In the data rows, zero lies at 4.5, halfway between 4 and 5.
Each pair is two rows. How far apart are they, by a hidden measure? 0 means very close, and 20 very far. Two or three weighted sums of its numbers give each row a place; it is the straight-line distance between the places.
{3, 4, 5, 6, 5, 6, 5, 4, 5, 4}
{4, 9, 2, 6, 4, 3, 5, 2, 4, 6}: 13
{6, 5, 4, 3, 5, 4, 3, 5, 6, 5}
{5, 3, 6, 5, 5, 7, 1, 5, 4, 3}: 14
{3, 6, 3, 6, 4, 2, 8, 4, 6, 4}
{1, 3, 5, 5, 4, 5, 6, 3, 7, 4}: 10
{4, 4, 5, 3, 4, 6, 3, 4, 4, 4}
{5, 8, 3, 4, 4, 4, 5, 4, 5, 4}: 9
{3, 7, 3, 5, 4, 4, 6, 3, 4, 5}
{6, 5, 4, 5, 5, 5, 4, 7, 4, 6}: 4
{8, 3, 3, 3, 5, 2, 4, 8, 2, 3}
{6, 6, 2, 5, 5, 4, 6, 4, 4, 6}: 11
{7, 4, 5, 2, 4, 4, 3, 7, 4, 7}
{4, 2, 7, 4, 6, 7, 2, 3, 4, 3}: 13
{7, 4, 3, 4, 4, 3, 5, 7, 3, 5}
{3, 3, 6, 6, 4, 6, 6, 3, 4, 5}: 11
{6, 4, 5, 4, 4, 3, 3, 6, 4, 4}
{2, 3, 7, 5, 5, 7, 5, 3, 4, 3}: 12
{5, 3, 6, 4, 5, 5, 5, 5, 6, 3}
{2, 3, 5, 5, 4, 6, 8, 2, 5, 4}: 3
{4, 8, 3, 5, 4, 3, 4, 3, 6, 5}
{6, 4, 6, 3, 4, 4, 5, 6, 5, 3}: 9
{3, 2, 7, 3, 5, 7, 4, 3, 3, 2}
{4, 9, 2, 4, 4, 3, 5, 3, 3, 7}: 17
{4, 7, 2, 5, 5, 3, 4, 5, 4, 5}
{5, 4, 4, 3, 2, 4, 2, 8, 2, 4}: 13
{0, 6, 4, 6, 2, 3, 9, 4, 5, 5}
{8, 3, 5, 3, 4, 4, 3, 7, 5, 4}: 15
{3, 3, 7, 2, 5, 7, 5, 3, 5, 4}
{6, 2, 7, 4, 5, 6, 5, 4, 6, 2}: 10
{4, 4, 5, 5, 6, 5, 5, 4, 6, 4}
{5, 7, 5, 4, 7, 3, 5, 6, 6, 5}: 8
{5, 2, 4, 4, 4, 5, 3, 8, 4, 4}
{8, 5, 3, 4, 4, 5, 4, 6, 6, 5}: 14
{2, 3, 6, 4, 5, 6, 3, 5, 5, 4}
{5, 4, 6, 6, 4, 6, 3, 4, 6, 6}: 6
{5, 5, 6, 3, 3, 6, 8, 2, 5, 4}
{4, 2, 5, 5, 5, 5, 4, 4, 5, 5}: 12
{4, 3, 7, 4, 4, 6, 7, 4, 5, 5}
{5, 7, 3, 5, 4, 3, 5, 3, 4, 7}: 10
{8, 3, 5, 4, 4, 3, 5, 6, 5, 3}
{3, 5, 7, 4, 3, 7, 3, 4, 6, 4}: 19
{6, 2, 4, 3, 3, 4, 3, 7, 4, 4}
{6, 4, 3, 5, 4, 3, 3, 7, 3, 4}: 4
{5, 4, 7, 5, 3, 6, 6, 3, 4, 4}
{5, 5, 7, 4, 5, 6, 5, 4, 6, 4}: 5
{3, 2, 7, 5, 4, 7, 5, 3, 4, 3}
{4, 4, 6, 4, 7, 6, 5, 3, 5, 4}: 12
{5, 6, 4, 6, 6, 3, 4, 4, 4, 6}
{2, 7, 2, 6, 4, 4, 5, 3, 5, 6}: 8
{5, 2, 6, 3, 6, 7, 4, 4, 5, 4}
{4, 7, 3, 4, 5, 3, 3, 5, 3, 7}: 14
{5, 3, 7, 2, 4, 5, 5, 5, 6, 4}
{5, 4, 6, 5, 5, 6, 2, 6, 5, 4}: 10
{6, 3, 4, 3, 5, 4, 2, 8, 3, 5}
{3, 4, 6, 4, 4, 6, 4, 4, 4, 3}: 7
{1, 7, 4, 7, 4, 3, 6, 3, 5, 5}
{4, 5, 6, 4, 4, 6, 8, 5, 5, 4}: 12
{4, 6, 4, 7, 4, 4, 6, 2, 4, 4}
{5, 5, 4, 4, 5, 4, 6, 6, 7, 6}: 6
{5, 3, 5, 4, 4, 5, 3, 7, 4, 3}
{3, 5, 8, 3, 6, 6, 4, 4, 4, 5}: 8
{6, 3, 5, 3, 5, 4, 5, 8, 5, 4}
{8, 5, 3, 4, 6, 3, 3, 6, 4, 3}: 7
{3, 2, 7, 5, 5, 8, 4, 2, 6, 5}
{4, 5, 5, 4, 4, 7, 6, 3, 5, 5}: 8
{3, 6, 3, 5, 3, 4, 9, 4, 5, 5}
{7, 3, 4, 3, 5, 3, 5, 6, 3, 6}: 11
{3, 8, 4, 6, 4, 3, 5, 4, 4, 7}
{4, 3, 7, 4, 4, 8, 2, 3, 5, 4}: 12
{6, 8, 2, 7, 5, 5, 6, 4, 5, 5}
{5, 7, 2, 5, 4, 3, 4, 5, 4, 7}: 15
{4, 4, 5, 3, 5, 6, 5, 3, 4, 3}
{2, 4, 6, 4, 4, 5, 9, 2, 5, 4}: 1
{6, 5, 5, 5, 4, 4, 5, 5, 6, 5}
{8, 5, 4, 5, 6, 4, 4, 5, 4, 5}: 8
{4, 5, 4, 4, 3, 3, 4, 3, 3, 6}
{3, 6, 2, 6, 4, 2, 5, 3, 4, 6}: 6
{7, 4, 5, 3, 6, 3, 2, 6, 3, 4}
{5, 7, 4, 5, 5, 4, 5, 5, 5, 7}: 11
{4, 5, 3, 6, 6, 4, 4, 4, 5, 5}
{7, 5, 6, 3, 5, 5, 5, 3, 5, 3}: 13
{3, 3, 6, 5, 4, 7, 6, 3, 4, 4}
{6, 7, 4, 6, 3, 3, 5, 4, 6, 6}: 9
{6, 3, 4, 5, 5, 4, 3, 7, 3, 3}
{3, 4, 6, 3, 5, 8, 4, 4, 4, 5}: 7
{3, 2, 7, 1, 5, 7, 3, 2, 4, 3}
{6, 5, 6, 3, 6, 3, 3, 8, 3, 5}: 7
{5, 3, 8, 5, 5, 6, 2, 4, 4, 4}
{3, 3, 5, 4, 4, 7, 7, 2, 4, 4}: 8
{4, 4, 2, 6, 4, 4, 9, 3, 4, 4}
{3, 4, 7, 4, 4, 7, 3, 3, 4, 4}: 15
{2, 3, 8, 4, 4, 6, 5, 3, 4, 3}
{3, 4, 6, 3, 3, 8, 4, 4, 6, 5}: 6
{3, 3, 7, 3, 5, 7, 3, 3, 4, 4}
{4, 2, 6, 4, 4, 5, 3, 3, 5, 3}: 5
{5, 4, 6, 5, 6, 5, 4, 4, 5, 5}
{5, 4, 6, 5, 5, 6, 4, 4, 5, 4}: 4
{2, 7, 3, 6, 4, 2, 6, 3, 4, 5}
{3, 3, 5, 3, 6, 6, 4, 5, 5, 4}: 6
{4, 4, 7, 3, 4, 5, 4, 4, 5, 4}
{4, 3, 8, 3, 4, 6, 5, 5, 5, 4}: 3
{4, 3, 3, 6, 4, 3, 8, 3, 5, 4}
{4, 7, 3, 4, 5, 3, 5, 6, 6, 6}: 11
{4, 6, 2, 6, 3, 3, 4, 5, 4, 6}
{3, 3, 6, 5, 6, 6, 6, 4, 5, 5}: 8
{7, 3, 5, 5, 4, 4, 3, 6, 2, 4}
{2, 5, 3, 7, 4, 4, 5, 3, 6, 6}: 13
{2, 9, 3, 6, 6, 4, 4, 4, 4, 4}
{8, 2, 5, 3, 4, 4, 4, 7, 5, 4}: 18
{4, 5, 1, 6, 5, 4, 6, 4, 5, 5}
{1, 5, 5, 7, 4, 3, 7, 2, 4, 6}: 12
{1, 4, 2, 6, 5, 3, 9, 2, 4, 5}
{6, 4, 6, 5, 4, 3, 3, 8, 1, 1}: 11
{2, 6, 2, 6, 3, 3, 5, 2, 5, 5}
{1, 6, 3, 6, 5, 3, 7, 2, 5, 5}: 5
{4, 4, 6, 5, 4, 6, 4, 4, 4, 4}
{3, 4, 7, 3, 4, 7, 3, 3, 5, 5}: 5
{3, 3, 6, 5, 4, 6, 6, 4, 4, 3}
{6, 4, 5, 6, 7, 3, 6, 5, 4, 6}: 13
{4, 5, 6, 3, 5, 6, 6, 3, 6, 4}
{6, 4, 4, 1, 4, 3, 4, 7, 4, 1}: 9
{5, 5, 4, 5, 4, 3, 4, 6, 4, 6}
{2, 6, 2, 4, 4, 4, 5, 5, 4, 6}: 6
{5, 6, 3, 5, 5, 3, 5, 5, 5, 5}
{3, 4, 8, 4, 4, 7, 4, 2, 5, 4}: 10
{7, 5, 5, 1, 4, 4, 4, 7, 3, 5}
{6, 2, 6, 5, 3, 4, 2, 7, 3, 4}: 16
{6, 6, 4, 4, 4, 3, 3, 6, 5, 6}
{4, 5, 3, 4, 5, 4, 4, 3, 5, 7}: 2
{2, 3, 4, 6, 5, 4, 6, 2, 6, 5}
{7, 6, 4, 5, 5, 3, 4, 5, 4, 5}: 11
{5, 8, 3, 6, 5, 2, 5, 4, 4, 6}
{3, 5, 2, 6, 4, 3, 8, 3, 4, 5}: 5
{3, 2, 8, 4, 4, 5, 4, 5, 6, 5}
{5, 4, 4, 5, 6, 5, 3, 5, 5, 4}: 12
{5, 5, 4, 3, 4, 3, 3, 5, 3, 5}
{4, 6, 3, 5, 5, 4, 4, 5, 5, 6}: 10
{2, 3, 4, 5, 5, 6, 5, 2, 6, 4}
{3, 8, 3, 5, 3, 2, 5, 3, 4, 5}: 11
{4, 4, 7, 2, 5, 6, 3, 5, 4, 4}
{7, 6, 4, 5, 8, 3, 3, 7, 2, 3}: 12
{7, 3, 2, 4, 4, 3, 2, 7, 3, 6}
{7, 4, 5, 5, 5, 4, 1, 7, 5, 4}: 7
{4, 6, 3, 7, 3, 3, 7, 1, 5, 5}
{3, 8, 1, 6, 4, 5, 8, 3, 4, 5}: 11
{6, 5, 4, 4, 5, 3, 3, 6, 5, 3}
{5, 4, 4, 5, 6, 3, 5, 2, 5, 6}: 6
{5, 6, 4, 5, 5, 3, 5, 3, 5, 6}
{1, 5, 3, 7, 4, 4, 9, 4, 3, 4}: 13
{4, 4, 7, 4, 6, 6, 4, 4, 7, 3}
{8, 4, 2, 4, 5, 3, 4, 6, 5, 3}: 11
{5, 7, 5, 5, 5, 4, 5, 5, 5, 6}
{8, 3, 6, 2, 4, 4, 4, 7, 4, 2}: 13
{3, 6, 3, 7, 4, 5, 8, 3, 4, 6}
{3, 9, 2, 6, 4, 3, 6, 3, 4, 3}: 4
{3, 5, 3, 6, 4, 2, 3, 6, 3, 4}
{5, 9, 4, 6, 5, 3, 5, 5, 3, 5}: 14
{3, 6, 2, 6, 5, 4, 7, 3, 4, 5}
{4, 4, 7, 2, 4, 7, 5, 3, 4, 3}: 8
{3, 4, 6, 4, 5, 9, 4, 3, 5, 3}
{6, 4, 4, 4, 5, 5, 4, 7, 4, 5}: 9
{1, 7, 2, 7, 6, 2, 6, 2, 3, 6}
{5, 6, 5, 6, 6, 5, 7, 3, 8, 5}: 15
{5, 4, 7, 4, 4, 5, 4, 6, 5, 3}
{3, 9, 3, 6, 4, 2, 4, 4, 5, 5}: 10
{3, 4, 5, 4, 3, 7, 6, 2, 4, 4}
{2, 6, 2, 6, 4, 2, 7, 3, 4, 6}: 8
{6, 2, 4, 4, 4, 4, 3, 5, 5, 5}
{1, 5, 4, 5, 4, 5, 9, 2, 5, 5}: 10
{4, 4, 2, 7, 3, 4, 8, 3, 3, 4}
{2, 9, 3, 7, 5, 3, 6, 2, 6, 5}: 11
{4, 8, 2, 5, 3, 3, 6, 4, 5, 5}
{4, 4, 7, 5, 7, 8, 3, 4, 5, 2}: 13
{3, 3, 5, 4, 5, 6, 5, 3, 5, 3}
{6, 4, 3, 4, 4, 4, 4, 6, 4, 3}: 5
{6, 6, 4, 5, 5, 2, 2, 6, 4, 4}
{3, 6, 3, 7, 3, 3, 8, 4, 5, 4}: 8
{4, 6, 2, 7, 5, 3, 5, 4, 3, 5}
{4, 4, 6, 6, 7, 5, 6, 5, 4, 3}: 7
{4, 3, 6, 3, 3, 7, 3, 3, 4, 3}
{4, 9, 2, 5, 3, 3, 6, 4, 5, 8}: 16
{6, 3, 2, 5, 5, 4, 4, 8, 4, 5}
{2, 4, 4, 7, 3, 4, 8, 4, 4, 4}: 6
{5, 3, 6, 4, 5, 6, 4, 4, 4, 5}
{6, 6, 3, 4, 5, 2, 5, 4, 4, 7}: 12
{4, 6, 4, 5, 5, 4, 5, 4, 5, 7}
{7, 2, 4, 2, 5, 3, 2, 7, 4, 3}: 12
{1, 5, 2, 7, 3, 3, 6, 1, 4, 6}
{4, 3, 5, 4, 5, 6, 7, 3, 6, 5}: 13
{2, 6, 3, 5, 4, 5, 8, 3, 3, 4}
{7, 3, 4, 5, 4, 2, 3, 9, 3, 6}: 11
{5, 6, 3, 5, 3, 3, 6, 3, 4, 7}
{7, 3, 6, 4, 4, 3, 3, 8, 5, 2}: 11
{3, 5, 5, 5, 7, 5, 7, 4, 6, 5}
{4, 2, 8, 2, 4, 8, 6, 3, 4, 3}: 12
{4, 7, 3, 6, 4, 3, 5, 3, 5, 7}
{2, 5, 3, 8, 5, 3, 8, 2, 5, 5}: 8
{4, 9, 2, 6, 4, 4, 4, 3, 3, 5}
{8, 3, 5, 4, 5, 3, 2, 7, 3, 4}: 12
{3, 6, 2, 6, 6, 3, 4, 4, 3, 6}
{4, 3, 6, 3, 4, 6, 4, 3, 4, 3}: 11
{3, 2, 5, 4, 4, 6, 4, 4, 5, 3}
{5, 7, 4, 5, 5, 4, 5, 3, 5, 5}: 14
{3, 6, 4, 3, 5, 4, 6, 4, 3, 6}
{6, 6, 3, 5, 7, 3, 5, 4, 5, 6}: 9
{7, 2, 4, 3, 3, 6, 3, 8, 5, 3}
{4, 4, 5, 5, 4, 5, 3, 5, 5, 5}: 8
{3, 8, 3, 5, 5, 2, 4, 4, 3, 6}
{5, 2, 5, 3, 4, 5, 2, 6, 4, 3}: 13
{4, 7, 4, 6, 5, 2, 6, 4, 3, 4}
{6, 2, 4, 3, 4, 4, 2, 8, 2, 3}: 9
{3, 8, 4, 6, 5, 2, 5, 3, 6, 5}
{5, 5, 3, 7, 3, 3, 5, 4, 5, 5}: 7
{4, 7, 3, 7, 6, 3, 6, 2, 5, 7}
{5, 5, 5, 4, 5, 6, 3, 5, 6, 4}: 9
{3, 4, 6, 3, 5, 8, 4, 4, 4, 3}
{7, 7, 1, 3, 5, 3, 4, 4, 5, 6}: 18
{2, 4, 6, 5, 4, 6, 5, 3, 4, 5}
{1, 3, 6, 3, 3, 7, 3, 3, 5, 2}: 7
{4, 4, 5, 4, 6, 6, 6, 4, 4, 5}
{8, 3, 3, 3, 4, 3, 4, 8, 4, 4}: 9
{2, 3, 5, 4, 5, 6, 6, 2, 5, 4}
{3, 2, 5, 5, 4, 6, 3, 4, 6, 4}: 8
{4, 4, 6, 4, 5, 5, 5, 4, 4, 5}
{5, 5, 4, 3, 5, 3, 3, 7, 4, 4}: 3
{8, 3, 5, 4, 4, 4, 2, 6, 4, 4}
{6, 3, 4, 2, 3, 5, 3, 7, 5, 3}: 5
